Turns in one plane each, and the order they were made in; the first pair answered
turn F:
[ -1   3  -7 -10  -2   3  -7   4  -3   2 -11   4   2   4  -2   8  -1  -5
  15  -5  -2  -7]  ->  [ -7   1  -3 -19   7   7  -8  11   4   0  -3  -1   0   7  -2  -2  -4  -4
   1   2  -2  -6]
[ -1  -3  -6  -1   1  -3   0  -5  -2   1 -10  -3   6  11   6   7   2  -9
  -3  -8  -7  -3]  ->  [-11   2  -6  -4   6   3  -1  -4  -3  -3  -5  -2   3  12   6   5   1  -8
  -3  -7  -6  -2]
[-2 -1  5 -7 -3  0  0 -3 -4 -1 -3  4  0  3 -2 -1 -3 -4  1  5  1  1]  ->  [ 0 -2  5 -7 -4  0  1 -3 -4  0 -3  3  0  4 -2 -1 -2 -3  0  6  1  0]
[-12   5   1   7   3   1  -2   5  -1  -7   8   7  -2  -6  -1  -3   2   4
   4   1   0  -1]  ->  [ 2 -5  5  7 -1 -7 -2  8  5 -2  6  0  1 -3 -2 -8  1  5 -9  6 -3 -3]
turn Z:
[ 5 -4  1  2 -2 -6 -2  6  6  5 -3 -5 -1 -2  4 -4  2  1 -7 -1 -3 -2]  ->  [-6  1 -4  5  0 -3 -3  2  3 -2 -3 -2 -5 -8  6 -5  5 -1  0 -6 -1 -3]
[-7 11 -3 -5 -1  8  1  3  5  0  7  3  3  8  5  0  0 -4  3  6 -1 10]  ->  [ 3  4 -1 -6 -4  2  1  5 10  5  4 -2  5 12  5  0  0 -5 -6  9 -4  7]
[ -3  -6   4  -6   2  -5   2 -10  13   3 -13   0  -3  -3  14  -3 -12 -11
  -7 -12  -7 -10]  ->  [-17   6   4  -8   6   6   2  -9   5  -3  -4   8  -6  -7  11  -2 -12  -8
   9 -11   0  -3]
turn M:
[ 0 -4 -1 -2 -2  3  1 11  7  2  2 -3 -1  7  1 -8 -5  0 -9  1 -2  0]  ->  [  2  -7  -2   1  -4  -1   0   8   8   4  -1  -3   0   6   2  -7  -4   0
 -10   0  -3  -2]
[-7  4 -8  5  1  3  5 -3  0  0 -5 -1 -6 -5  4  0  7  5  8 -1 -5 -2]  ->  [-8  6 -8  0  4  8  5 -1 -1  1 -3 -1 -3  1  2  3  5  5  9 -2 -4  1]
[ 11 -13   1   1  -6 -12  -2  -1   7   5  -8  -5   5   1   1  -2   0   2
 -16   2  -6  -6]  ->  [ -5  -4   6  -6   5   0  -3   7   3  -3   8  -3  -2  -5  -2 -15  -3   8
 -15  13   0   1]
Then:
Between the rows of a pair lie two turns.
[ 7  0  0 -2 -5 -1  1 -1 -1  6 -3  4  6  8 -2 11 -4  0  3 -8 -2  1]  ->  [-11   7  -2  -7   5   8  -1   0   1  -3   3   2   0   5   1   4  -4   0
  -2  -7  -1   1] | Z, F
[-10   2  -9   6  -2  -6  -5  -8   6  -6 -11  -2  -4  -5   6  -1   5  -5
  -7  -8  -8 -10]  ->  [  3   3   5 -11   0   8   0  13  -2   2  11   1   1  11  -8   0  -4   5
   2  12   2   8] | Z, Z
[ 0 -4  6  3 -1 -5 -1 13  6 -7 10  3  2 -5 -4  2  4  5  2  6 -2  6]  ->  [ -4  -4   1   9  -1  -9  -3   6   8  -9   3   2   0 -10   0   2   7   1
   0   0  -5   0] | Z, Z
[14  3  0 -7 -8 -4 -1  3  0  3  0 -8  4  8  1  5 -8 12  4  3  1 -2]  ->  [  9   6  -4   2 -11  -9  -3  -4  -3  -2  -6  -4  -1  -4   5   4  -3  10
  11  -3   1  -5] | F, M
[ 10 -15   8   2 -10   0   3   9   0   0  -2   6  -5 -12 -11  -8   0   0
   4   1  -2   5]  ->  [  9 -11   8  -5  -8   8   5  11  -3   2   2   7  -3  -3 -13   0  -3   0
   9  -1   1   9] | M, F
[-9  4  4 -9  8 11 -1  5  4 -4 12 -2 -4  2  0 -7 -2  6 -8  9  3  4]  ->  [ -1  -4   2   6   0  -7  -4  -3   7  -4   1  -1  -8 -13   4 -12   4   5
 -12   7  -2  -5] | M, M
[ -1   1  -9   1  -4   1   2 -11   1   5 -10   2   3   9   2  17   1  -6
  13 -18   0   0]  ->  [-10   2   2 -16  10  13   1   5   8   2   8  -5   0  16  -2  -1  -8   0
  -7  -1   4   6] | Z, F
[  8  -2   2  16  -6  -5   1  -6   5   1  -2   4   2  -5 -10  -3  -7  -4
   0   8   9 -11]  ->  [ -2   0   3  10   3   1   0  -1   8  -3   5   1   0  -4  -9 -10  -9  -3
  -8  13  10  -9] | F, F
[ 1 -1 -3 10  1 -7 -8 -1 -8 -4  1  5 -5 -7  0 -1  5  0  2  2  1 -3]  ->  [ 7 -3 -5  6 -2 -5 -7 -2 -8  2 -3  3  1  6  0 10  2 -3  3 -4 -1 -3] | M, M
[ 2 15  9  2  2  6  3  4  2 -8  3 -4  1  0  4 -1 -5 -1 -3  1 -4  1]  ->  [ 5 12  9  7 -1  0  2  0  3 -8  0 -3 -1 -6  6 -3 -2 -2 -4  1 -6 -2] | M, M
[ 7 -4  1 -9 -1  5  0  3 -1 10 -2 -3 10 18 -3 10 -5  0 -3 -2 -2  5]  ->  [ 5 -3 -3 -6 -3  2  0 -2 -1  9 -7 -3 10 17  0 13 -3 -3 -1 -8 -4  2] | F, Z
[-2 -3 -5 -1 -2 -2  1 -6  5 -2 -1 -5  4 -1  3  6  1 -3 -2 -9 -7 -3]  ->  [-3 -5  0 -6  2  1  1  1  7 -2  7 -7  3  1  1 -1 -3  0 -9 -1 -5 -1] | Z, F
[ 12  -5  -4  -9 -10  -6  -3  -4   2   0   2  -7   2  11   4  -4  -2  -2
  -1  -7  -4   1]  ->  [  1   2  -8  -1 -11  -6  -6  -9  -3  -8   2   0  -5  -2   6  -6   2  -2
  10 -11  -3   0] | F, M
[-18   6  -3  -1  10   9  -2  -1   0  -8   5   0  -5  -7   4  -5  -1   0
   1   0   1   2]  ->  [-5  4 -6 -5  4 10  2 -4 -1  3 -3 -2  7 11  2 14 -3 -5  4 -9 -2  3] | M, Z
[-2 -1 -1 -4  5  2  1  1 -8  3  6  0 -4 -2 -6 -2 -4 -2 13 -6  4  1]  ->  [ 7 -9 -1 -1  1 -8  0 -2 -1  6 -3 -5 -2 -1 -3 -2 -2 -5  1 -8 -3 -6] | Z, Z
[23 -9  4  6 -9 -8  4  4 -3 12  0 -2  5  1 -5  4 -2  5  4 12  7  4]  ->  [-12   6   2   0   8   9  -1   5  -4  -5  12   1  -7 -10   0 -10  -2   7
   5  12  13   6] | Z, M
[ 13  -5   6   6  -6 -11  -2   5   4   4  -1  -2  -2  -9  -2 -10   2   4
  -9   9  -1   0]  ->  [ -7   8   1   8  -1   0  -3   1  -4  -6   4   7  -7 -17  -1  -9   3   5
   7   5   5   3] | Z, Z
[ -8   7   1  14  -7  -7   2 -15  -4   5  -3  -1   3 -15   3   1   2   0
  13  -3   1  -4]  ->  [ 2  7  5  6 -9 -1  6 -8 -8 12  2  0 10 -2 -3 10 -2  2 19  1  4  4] | Z, M
[ -3  -6  -3  -2  12   3   4   4   7   4   1  -7  -3   5   4  -6  -4  -1
 -18   2  -9   6]  ->  [  6  -8  -8  10   2  -8   4  -5   4   7 -11  -4  -1   1   6   4   1  -5
  -9  -6 -13   1] | Z, F
[19 -6  2  2  3  0 -4 -1 -1 -5 -3 -4 -4  1 -4 -5 -2  4 -2 -1  2  4]  ->  [  7   1  -2   5   6   5  -6  -5  -5 -13  -2   1  -8  -6  -2  -5   0   3
   6  -5   3   4] | Z, Z
[-10   7  -6  -2   3   8  -1  -4  -2  -2  -1   1   1   3   4   5   1  -2
   4  -6   1  -1]  ->  [ 6 -2  0 -5  0  2  1  2  4  8 -1 -5  7 11  0  5 -2 -1 -6  0 -1  0] | Z, Z
[-10   4 -10  -4   1   8  -1 -11  -4 -10  -8  -5  -1   6   9  14  -9   2
   1   0  -4 -18]  ->  [ -8  -3  -5  -2   2   0  -3  -9   3 -12  -8  -9  -6  -2   9   1  -9   3
 -11   8  -6 -21] | M, F
[ 3  2  0  7 -5 -4  2 -1 -9 -3  5  2 -7 -7 -1 -3  1  1  2  6  0 -2]  ->  [ 9  0 -1  7 -9 -5  3 -4 -8  2  0  0 -1  1  0  6  0 -2  2  1 -2 -4] | M, M
[  8  -8  -3   0  -3  -5   3  -3   7   4  -9  -4   3   8   3   2  -2  -4
 -10  -7 -11  -1]  ->  [-16   5  -8   1   6   4   1  -6   0  -9  -4   4  -5  -3   6  -2   0  -4
   2 -11  -6   1] | Z, M
[12 -4  8  1 -5  6  4  7 -3  8 -8  0  9  7 -4 15  1 -4  5 -2  7  5]  ->  [ -7   1   9  10   1   4  -2   5  -5  -6  -2   5  -6 -19  -1  -4   6   0
   7   5   9   3] | M, F
[15 -1 11  4 -1  2  4 -1 -6  4  2  0 -3 -4 -6  6 -6 10  3 -2  4  2]  ->  [13  1  7  4 -2  3  4 -5 -6  4 -3  0  0  0 -5 12 -5  8  4 -9  2  0] | F, M
[  2   2  -2   5  -4  -4   0  -5 -10   0  -8   8   3  -5   0   7   2  -3
  18  -5   5   0]  ->  [  0  -4   8 -11  10   2  -3   9   3   1   5  -4   2   3  -2 -10  -5   0
 -11  10   5   2] | F, Z
